A single turn carries every row of the set below to another of its rows. Some are shown first; where does it send the rows asked next?
finu: [ -2.5 -12.4   7.7 -41.5  25.0 -16.7   1.1  -2.3   3.9  -3.4  -8.7   1.2
  -7.1   6.3  14.6  33.4  38.7 -30.3 -30.2   2.1  -3.3  -9.3 -15.3  15.0
  -7.4 -27.2  -3.3  -7.7   8.2   3.0   5.8  -6.1  23.6  -7.4 -13.7  -5.6
  24.6   9.4]
gid: [  9.9  -6.4  12.3 -20.9  38.8  10.6 -10.4  27.1  -1.1  -8.5 -25.1   5.4
  -1.7 -22.0 -22.8   4.1  18.4 -11.2   1.6  19.9 -12.5   7.6 -24.9  17.0
  -0.5 -25.1   4.6 -20.6   1.3   4.3  20.4   6.0  18.1  -5.9   2.2   3.2
  12.3  26.7]
pege: [  5.5 -20.4  16.9 -14.2  25.1   4.2  -8.6 -19.3   9.1 -17.3  -3.2  -4.9
 -20.4  -3.1  -1.5   5.8   8.2 -25.0  -4.8 -10.1   9.1 -16.5  -5.8  42.7
   3.8 -29.4 -23.6 -20.3   6.5  11.5  -8.8   4.9   3.2   0.3   4.5  12.7
   3.4 -13.5]
Nal: [  1.0 -21.3   3.9  -2.4  15.0   3.7 -12.7 -19.2 -11.8   6.8   4.5 -10.6
   0.5  -4.1  14.0  23.7  40.8 -40.9   9.6  -5.2  -4.7   0.7  -2.9  32.7
   4.6  -5.3  -6.3 -13.3 -15.2 -10.2  10.8  15.8   0.3  -4.1 -22.7  11.2
  23.1  -9.3]
Fetot: [  8.9  -7.2  10.9 -26.8   5.0   1.8  -9.5   5.9 -18.2 -29.5  -4.6  20.5
   2.2  12.3  -3.4  25.1  21.6 -11.2  43.9   5.5 -13.5  -2.2  -9.7   1.3
 -12.5 -11.0 -15.0 -36.4 -13.0  -4.1   2.3  -3.2  -7.5   5.6  -3.9  -9.7
  10.9  -8.1]
pevak: [  8.6 -12.6  27.6 -23.1  16.6  22.6   4.5  -2.1  23.9   3.5 -17.3 -11.4
   3.8   0.1   4.0  28.0  27.3 -43.6  20.9  12.0 -11.3  -6.9  -3.9  26.2
 -14.6 -11.7 -30.4   5.4  24.7  12.9  14.7   7.5 -30.3   6.7 -14.1  -0.2
   3.2  25.1]
Mit: [ 27.4 -12.5  12.0 -22.5  28.7  12.3  -0.1  -0.8  -1.0  -6.9  12.1  -3.8
  -5.4 -25.8 -24.2  -3.5  18.5 -19.1  -6.4  39.0  -8.1  -0.2  -7.8   3.3
  -5.9 -27.9 -13.3 -11.4  -4.5   5.0   3.9  -4.4   9.7  -0.7   9.6  -1.6
  15.6  17.5]
risil: [ 14.1  -7.7  16.3 -14.7  19.7 -12.1   6.7  -8.7  -3.7  -2.2  -2.6  15.7
   2.5 -25.4 -33.9   9.5  29.7 -25.3  23.8   6.5   2.7  10.7  11.3  35.8
  -5.5  -7.8  -4.7 -19.2  -0.3   1.5  -3.9  -6.9   7.4  14.7  -3.8  14.3
  28.5   9.4]
Viko: [ 10.3  -4.4   9.0 -14.7  -3.4   0.5  14.3 -10.3  -8.2  -8.2   3.5   8.9
  -4.2  14.5 -14.8  29.0  20.9 -17.0 -12.8 -12.1  11.0  -4.8 -18.0 -11.3
   7.9   1.2   8.6 -35.3  -7.5   3.2   7.8  -6.5 -17.9  -7.3  16.8  10.6
   1.0  -2.8]
Repa: [  8.1 -14.9  11.7  -4.6   5.0  -2.0  -3.4  -4.0   1.1  -4.9   6.7  -6.2
  25.7   1.0  26.9  18.3  35.0 -39.2  40.5   0.3  -4.8  -3.8   4.7  29.4
 -11.8 -26.1   3.6 -15.0   3.5  -0.3  18.4   1.1 -14.1  20.2  -4.8   2.2
   7.0   6.1]
pav: [ 17.4 -11.8  11.3 -18.8  16.6   4.5  -2.3   3.7   0.8  -4.4 -15.5  16.6
  -8.1 -10.1   8.7  46.1  25.7 -26.4 -10.9 -16.3  -9.5 -18.4   9.7  18.5
  -2.0 -43.9  -7.1  -7.6  -9.7   4.8  -3.3  -7.4 -32.4   0.4 -40.3   2.4
  10.6   5.4]
segu: [ 13.0 -10.9  14.5 -12.0   5.5  -7.0   6.9  -7.5   8.1   3.8  -5.0   8.0
   1.2  22.9  -9.3  35.8  22.9 -25.2  13.9 -17.9  -6.7 -15.7 -19.2  14.7
  -6.9   2.5  -2.3 -14.8 -14.0   9.8   6.9  -6.3  -8.8 -24.3  41.6   5.4
  13.8  14.1]
Zadif: [  7.0 -11.1   9.1   4.3   2.7  -0.4   1.4  -0.9  -1.1 -20.0 -27.0   3.8
  -2.4   6.0  19.3   1.3  15.7 -26.5  -8.2  13.8  -5.9 -30.8 -36.8  18.3
 -12.2 -24.5 -12.2 -23.3  -1.0   3.1  -9.0   0.2  18.7  11.5   4.4   0.8
  15.2   9.3]
fasu: [  5.8 -10.9  19.5  -8.2   8.2  -1.6  -8.0   6.2   2.7  -1.6 -17.6  14.8
  10.4 -12.6  26.3  43.8  25.6 -41.5  -6.7  -0.2 -21.4 -24.0   6.8  10.6
 -19.3 -36.5   1.8   9.9  -6.1   4.3  -5.7  -9.4 -22.9   0.3  -8.4   0.4
  18.5  22.7]
zazi: [  3.1 -14.5  19.1 -23.1  13.0  56.1  -2.6   1.3   3.4   2.1  -9.1   6.5
  -4.8 -13.3 -22.5  38.5  32.5 -30.5   5.9  20.9  -6.1  -9.6 -26.9  16.3
 -10.9 -23.2 -11.6  -6.0 -13.0  11.3   3.9  -3.5   3.1   0.3  12.9   9.2
 -20.2  11.3]
lati: [  3.1 -15.1  12.4  -6.5   4.0  36.9   0.8   5.7  -1.6  -4.7  -5.2   1.2
   1.6 -27.6 -36.2  32.7  28.0 -26.3  20.7  -2.9  -6.7   4.1 -34.2   1.1
  -5.8 -39.7  -2.0 -12.7  -6.7   6.1  -0.6 -13.5  -7.6 -18.7  -7.9   0.5
  24.0   7.3]
vuta: [  8.1  -2.3  18.9 -19.1  11.3 -21.8   5.3  12.3   2.0  -5.0  -8.8  16.0
  14.5 -19.0 -26.1   9.0  23.7 -17.0  22.8  15.6   4.8   3.3  -1.5  32.1
  -5.9  -3.2   1.0 -20.9  -8.8   6.0  19.3 -20.5   2.9  22.8  -8.4   6.3
  25.6  14.7]
Zogub: [-14.9  -7.3  13.5 -19.8   8.9  -1.5   3.4  -2.3   2.5  -4.0 -14.8   1.9
   0.1   2.9 -14.6  17.2  17.3 -22.9 -23.7 -11.5  -9.7 -10.7 -31.7  10.0
  -7.5 -19.3  -8.6 -17.8   1.3   5.4  10.4   2.2 -53.7   7.9 -22.5   7.2
  25.0  19.5]
zefik: [  7.3  -8.1  30.7 -17.8  23.6  13.3 -11.1   8.6  -4.8 -13.8  -9.3  20.9
   8.5  -4.1  -7.5  18.9   7.9 -24.6   0.7   4.3 -28.3  -9.9  -8.2  38.0
 -20.2 -12.0  -3.3 -20.4 -12.8  34.4  -1.2  -7.7 -34.2  21.3  -5.8  21.0
   3.8  29.6]
sulot: [  4.8 -13.0  13.4 -24.1  14.1  17.8  -5.2   0.4   3.3 -17.8  -0.3   6.5
 -13.7  16.5  -0.3  18.7  13.2 -21.4  -7.3 -17.7  -7.3  -5.2 -37.7  10.4
 -11.5 -34.0 -29.3 -27.2   2.8  -4.0   0.1  -5.3  -6.7  -4.8   7.4 -14.0
 -20.8  -9.3]
bedil: [ 14.3 -19.0  20.6  -9.7  21.7   8.4   9.4  10.9 -10.2   6.7  -8.1   4.7
  -0.1  11.1 -18.2  34.9   1.9 -48.9  -5.5   6.6 -15.5  -8.1   1.0  37.2
 -14.3  -3.8  -4.5 -22.4 -14.9  11.4 -22.8  15.4 -16.4   9.6  -1.2  15.2
  21.9  35.6]
mag: [ 19.0 -10.0  24.6  -9.4  -1.3  36.2   7.7  21.6   9.1   7.2 -13.4  -1.7
  14.5 -16.7 -16.4  36.6  25.5 -25.0  21.5  12.7  -3.0   0.2 -30.2   2.3
  -0.7 -21.5  -2.9  -5.7 -16.2   4.0  14.9 -26.1  -4.9 -16.4   0.5  -2.2
  30.3  15.6]
bogov: [ 12.0  -4.7  34.3 -13.0  16.1  14.1   6.7  -4.4  14.8   4.8 -25.5  20.3
  24.7  16.0  -0.9  25.7  20.7 -26.9   9.7 -12.8 -10.9  -4.3 -18.2  16.6
 -15.9 -23.8 -15.8 -15.0   1.6  -7.8  -3.6   3.4 -46.1  18.8  -4.1   3.2
  20.6  29.6]
sazek: [  8.1 -14.2  10.6 -47.6  34.3   9.5  -1.5 -12.6  -1.4   2.6  -9.8  11.0
   3.3   1.0  13.4  18.0  47.3 -30.1  -3.3 -10.5 -12.2  -3.2  16.8  32.8
  -8.9 -37.5 -17.2  -9.3  -4.5  -7.6  10.7   0.8  13.7  -6.4   4.1  -2.9
  12.9  12.4]
mor: [ -0.1 -25.7  10.8 -34.0   8.3  22.4  15.9  15.5 -10.1  -8.4   0.2 -10.5
 -16.1  21.3   7.0  16.7  12.1 -36.5 -18.9  -5.9   1.7 -12.8 -15.3  20.3
   6.7 -15.6   1.6 -21.5   5.5  -2.3  17.4   6.6  -7.3 -12.1  28.3   0.9
   4.2  -4.4]
mebi: [ 18.3  -7.2  12.9  -9.9  10.2   9.5   1.3   7.6   3.2 -10.4  -3.5  -2.1
  -5.1  -3.9 -18.3  30.0   0.3 -23.1 -31.5   1.9 -18.4   1.2  -8.2  23.0
 -10.6   4.8  -1.3 -18.3 -19.6  13.4  -7.9  -3.4 -23.0  30.6 -22.0  -3.9
   2.9  21.1]
vad: [  3.4 -12.0  14.3 -27.1   9.2  39.1   2.2  -3.6   1.8  -2.1 -20.5  10.5
   3.0   9.4  -3.4  22.4  31.1 -31.6  -0.7  18.9  -4.8 -14.6 -27.6  14.2
   1.9 -12.3 -11.3 -21.4  -5.4   2.5  26.6  12.9 -27.4  19.7 -44.4   2.0
  16.2  10.0]
serus: [ 10.0 -15.2  19.3 -15.7  11.6  13.1   3.6  16.9   5.0 -10.0 -24.2  -5.7
  10.9  10.2  15.4   0.8   3.7 -21.8  -0.8   2.1  14.2 -17.3   4.9  38.4
   9.4 -12.6  -9.6 -21.5 -10.8  -6.1  25.9   0.4   3.7  19.6  18.7  -0.7
   0.3   1.5]
tila: [ -8.8 -13.1  -3.7 -30.6   2.1 -12.5  -9.8   4.0 -10.9 -25.7   3.9  -7.6
 -20.1  -0.3  -1.7  30.3  12.8 -16.9  14.0   1.5  -5.9   4.6 -11.4   5.5
   0.2   3.7  21.6 -25.4   2.3  10.3   5.5   1.6  -4.8  -5.0   3.8   0.1
  22.9  -6.3]
rurel: [  9.8  -6.0   6.4  -6.4   9.4 -20.1   6.1  -0.4  -3.2  -7.1 -11.9  11.4
   0.0 -25.3 -31.2  10.6  32.0 -19.3   7.7  12.0 -10.1   1.5 -12.4  27.9
 -10.4   3.1  -0.4 -11.4  -8.3   3.3   2.3 -11.5  16.7  14.7 -12.9   1.3
  37.9  13.0]
zar: [  4.5 -12.3  10.6 -27.7   2.4  42.2  13.5  14.0  14.2  -1.6  -3.0  -6.9
 -11.7  -7.3 -26.5  44.1  22.5 -31.9   4.5  23.0   1.9 -12.3 -26.5  15.2
  -6.0 -31.6   2.0 -16.4  -2.2  12.9   8.8  -6.2  -2.6   9.2   7.9   2.1
 -22.1  16.1]
fazer: [  0.3 -20.5   5.1 -20.2  15.0   4.8  -8.2  11.2 -14.5  11.0 -16.8   8.4
  12.2  -6.2  12.6  41.8  14.2 -38.4 -16.4 -10.0   8.5 -14.4  15.7  14.0
  -5.8 -31.5  10.9   0.1 -25.2  -4.4   8.7   3.4 -26.2   1.6 -16.5   2.3
  16.4  15.8]
bikoz: [-11.6 -20.1  -3.8 -19.7  11.6  24.5 -12.7 -26.1  14.4  15.0  -5.7 -10.3
   1.7  -2.4  -1.2  26.5  16.1 -48.2   0.0   9.0   3.5  -1.1 -26.2  15.9
 -16.2 -13.4  11.8  -1.9   2.5   8.8   3.9  22.5 -16.3  12.8 -10.8   0.3
  17.7  26.1]
bave: [  7.9 -11.9  10.8  -0.7   6.7 -16.9  -0.5   7.7  -2.3 -14.0  -7.9 -10.4
   5.0   2.2  21.0  30.0  38.8 -24.4  11.4   1.1  -3.3  -7.9 -27.5  19.4
  -4.0  -9.8  -7.8 -14.1  10.4   9.8  19.3  -5.9  -6.7   9.1 -44.1   0.8
  14.5  -6.5]
duva: [ 10.7 -19.6  20.8 -17.7  15.1  17.8   9.5 -20.4   8.7  13.3  -8.1  -4.4
   5.7   4.1  -1.4  21.3  20.9 -31.2 -21.4 -11.1  -7.6  -4.4  -4.8  22.6
  -3.4   0.2  -1.6   7.1  -5.1   0.1  -0.9   8.2 -43.5   6.2   6.0   7.8
  40.3  20.8]
viges: [ 24.4 -16.5  21.3 -24.5  14.4  29.0   1.0   0.0   1.4  -2.0 -14.6  14.2
  -1.4  21.5  35.3  15.4  22.0 -23.0   1.5  -0.6  -9.6 -11.8 -36.6  16.1
 -12.6 -17.8  -5.4 -14.1  -0.4   8.5   0.1 -10.3   3.5  -9.1  34.3   3.6
   3.0   9.3]
zako: [ 15.5  -4.4  16.4  -8.4   5.8  11.0  10.8  -3.3  -9.6 -24.9 -17.1  21.6
   2.5   8.9 -15.6  21.4  37.5  -7.1  14.6 -27.3 -19.9 -11.6 -15.9   5.6
  -7.6  -7.2 -12.5 -24.7   1.1  10.6  12.6  -7.5 -22.1 -10.2  21.4   3.5
  -6.9   1.9]
vodas: [  8.1 -19.9  11.3 -26.4  12.8  42.1  12.0  16.9   1.4   7.4 -17.8  -7.5
 -13.7  -4.6 -20.1  45.3  28.5 -28.6   0.7  23.9   5.0 -15.5 -36.3  21.1
  -8.1 -15.6  -5.1  -3.6  -6.2  23.9   8.1  -4.1   5.5  -8.3   7.0  10.8
  -8.1  19.1]
Rik: [ 27.5 -11.0  10.6 -27.1  11.9   0.8  -4.3  -0.9  -5.7  -5.7  -9.9  -5.5
 -10.9   3.0  16.4  28.9  23.5 -14.7  36.0   4.1 -12.3   9.5   8.1  15.3
  -6.3  15.6 -11.0 -11.0  -8.1   3.1  -2.6  -5.1   0.5 -14.9  17.8   1.4
  22.1   5.3]
mazil: [  4.0  -8.4   9.7 -46.1  17.8  -2.2   7.4   6.8  -5.5 -14.5  -7.7  13.7
  20.5   8.4  17.4  17.2  37.7 -23.3  -7.7   4.2   2.3  -8.3   0.7   6.6
 -15.5 -46.0  -0.8 -19.0   6.8  -2.4  19.5 -11.9   5.8  22.5  -7.6 -14.7
   2.8  12.2]
libe: [  5.4 -15.4  22.9 -17.9   4.1  34.6   7.4  14.6   4.4   3.9   2.4 -13.2
   5.7 -29.0 -27.1  33.4  18.1 -28.3  16.4   2.8  11.6  12.8  -9.6   5.3
   6.2 -26.4   6.0  -6.5   0.7  10.9  15.4 -20.4 -17.8 -17.9   5.5   8.7
  19.8   7.0]
gogis: [ 29.7 -19.8  27.2 -28.0  40.3  10.3   1.5  19.2  16.3 -12.5   2.9  10.2
   4.5  -0.3 -33.5  22.9  10.9 -20.0  13.3  25.1   1.6  -5.4 -13.6  24.0
   3.9 -32.1   1.3 -12.6   2.5   6.1   9.5   2.0  15.7   6.8   5.4  -8.9
  24.5   9.4]

Mit goes to gogis
pege goes to serus
Now these:
Repa goes to bave
zako goes to Viko
vuta goes to rurel
mor goes to viges
pevak goes to vad
finu goes to sazek
bogov goes to Zogub
zar goes to vodas
Rik goes to Fetot
mag goes to lati
fasu goes to pav
bedil goes to zefik

A single turn carries every row of the set below to another of its rows. Some are shown first; where does it send the rows asked next?
zakug: [ 10.3 -17.0  17.8   2.6  20.7  14.8 -37.6   7.4  26.5   6.2  -2.0  12.0
  -5.6 -15.7  15.5 -15.3  -2.2]
radeg: [ -5.1  -8.0  44.5 -11.6  15.1 -16.9  -1.0  15.3  15.5 -10.0  11.8  -2.9
   3.7 -11.5  28.0   3.7   6.5]
Fal: [ -3.6   2.6  11.1 -17.8  11.3   3.3  -8.1 -19.2  -0.5 -15.6  -6.1 -15.5
  -1.8   5.7  -3.7 -18.5   4.4]
nev: [  7.3 -16.3  -5.4  10.2  14.9 -16.5 -25.0  -3.4  19.5 -16.0  24.0 -12.3
  -0.1  17.2  -4.6   2.2   5.8]
tesop: [ -4.4 -13.4  44.1 -15.6  11.8 -15.4  -7.1  12.7  24.8 -13.9  14.8  -2.3
   9.1  -6.8  22.2   4.2   7.0]
gomi: [ 26.8   2.0  26.8  13.4  14.2  -5.7  12.5  16.4  10.1  -0.3  12.3   4.1
 -14.7   9.3 -17.4   2.8  -7.3]
Deker: [  8.7   8.7   7.7   2.9  16.3  -0.2  -2.4  -8.1  17.6 -24.1  11.5  16.1
 -18.1  11.0  32.0  11.1 -13.2]
raza: [ -7.7 -28.0  30.2  10.0  35.8  -4.0 -18.3  -2.1   7.2  -0.5 -20.1  -9.4
  -5.7  15.9  -7.9  10.0   2.0]
Nonot: [ -6.3 -30.9  29.5   5.0  36.8  -9.3 -22.1  -0.5   6.1   2.5 -18.6  -6.9
  -2.8  14.7  -5.1   9.0   5.2]
Fepid: [-20.3  -8.8  42.0  13.1   7.8  -5.3 -13.2  -1.8   3.2   6.1   5.1  25.1
 -26.3   6.9  16.2  -2.3  -8.7]
gak: [  6.5 -15.8  -8.7  10.7  11.4 -15.1 -25.2  -4.7  23.9 -14.8  20.3 -11.7
  -3.9  15.8  -3.0   0.5   7.0]
dekag: [ -6.3  -7.7  46.4  -7.5   9.9 -17.7  -0.5  23.0  19.4 -16.2  11.1  -7.4
   3.5  -2.3  18.2   8.4   6.4]
gad: [  6.5   6.1   6.1   3.5  22.3  -2.6  -5.8  -2.4  16.4 -23.4  11.5  15.6
 -18.4   8.9  35.9  12.1 -14.0]
zupeb: [ -1.6 -15.5  46.5   0.9  20.9 -12.1   2.2  15.0  23.6 -11.1  21.5 -12.0
   0.4  -4.7  25.1  -2.1   7.7]
Zep: [  2.6 -15.3  17.9   6.6  24.8  11.8 -27.1  10.1  31.6  15.9  -2.4  17.6
  -2.8  -9.7   0.4 -21.3  -3.2]
Bapet: [ -2.4   3.6  13.2 -19.3   6.9   3.1  -7.7 -24.5  -7.4  -6.5  -2.6  -9.1
  -2.0   3.0  -2.0 -12.8  -1.1]
val: [  2.0 -21.5  16.9   4.6  32.4   9.0 -27.9  14.5  35.4   3.4   3.3  17.1
  -5.0 -12.3   8.7 -22.1  -5.6]
toka: [  9.7 -17.7  12.4   5.8  27.4   9.4 -22.3   5.9  28.9   6.7  -2.1  20.8
  -8.9  -9.6   8.6 -29.2  -1.0]
kiper: [-25.4  -9.2  37.3  12.9   8.2  -4.0 -13.0  -0.5   0.2   9.5   6.7  24.0
 -26.3   6.5  15.4  -2.1  -8.2]
dun: [-19.0 -11.2  42.9  13.3   8.6  -5.6 -10.5   2.6  -0.9   5.5   7.2  27.1
 -25.8   8.0  14.1  -0.6  -6.0]
Pifef: [  9.7   8.6   6.4   2.7  18.4   0.1  -4.1  -2.7  20.0 -20.3  13.0  13.3
 -19.2   9.1  34.5  12.8  -8.7]
ros: [ 23.6   9.1  21.5  13.8  13.2   1.3   5.3  10.7   1.6   0.6  12.1  -0.3
 -15.6   9.9 -18.7   5.0 -15.5]
bugug: [ -6.0  10.5   6.1  -9.7   8.6  -5.9 -11.8 -14.8  -4.3 -10.7 -14.1  -4.5
  -5.8   2.4  -4.9 -23.4  -4.5]
tovi: [ -7.5 -30.4  28.5   7.8  35.6  -6.5 -19.9  -1.2   4.0  -0.9 -20.4  -4.4
  -5.4  13.6  -9.3   8.1   6.1]
kol: [ 27.8   2.7  22.6   8.0  15.3  -0.7   6.5  14.8   7.3  -7.3  22.7   5.4
 -17.9   6.4 -17.5   2.5 -13.7]
Mupev: [ 12.3   0.2  21.6  -0.9  16.8   1.1  13.3  15.6   6.9  -4.4  17.7   4.8
 -12.6  12.7 -23.4  11.5 -14.0]
nipa: [ -7.9   0.5   5.8 -14.7  13.9   7.4 -12.7 -21.4  -4.6  -9.4  -3.4 -11.3
  -5.6  -2.9   3.7 -20.0   1.5]
tus: [  5.1 -18.2  -3.8  13.4  11.0 -14.5 -26.0   0.2  19.8 -19.8  23.4 -11.9
  -4.4  16.6  -4.7   3.2   5.1]

toka goes to tesop
tus goes to raza
zupeb goes to Mupev
Now these:
Fepid goes to Pifef
radeg goes to kol
Nonot goes to dun
ros goes to nipa

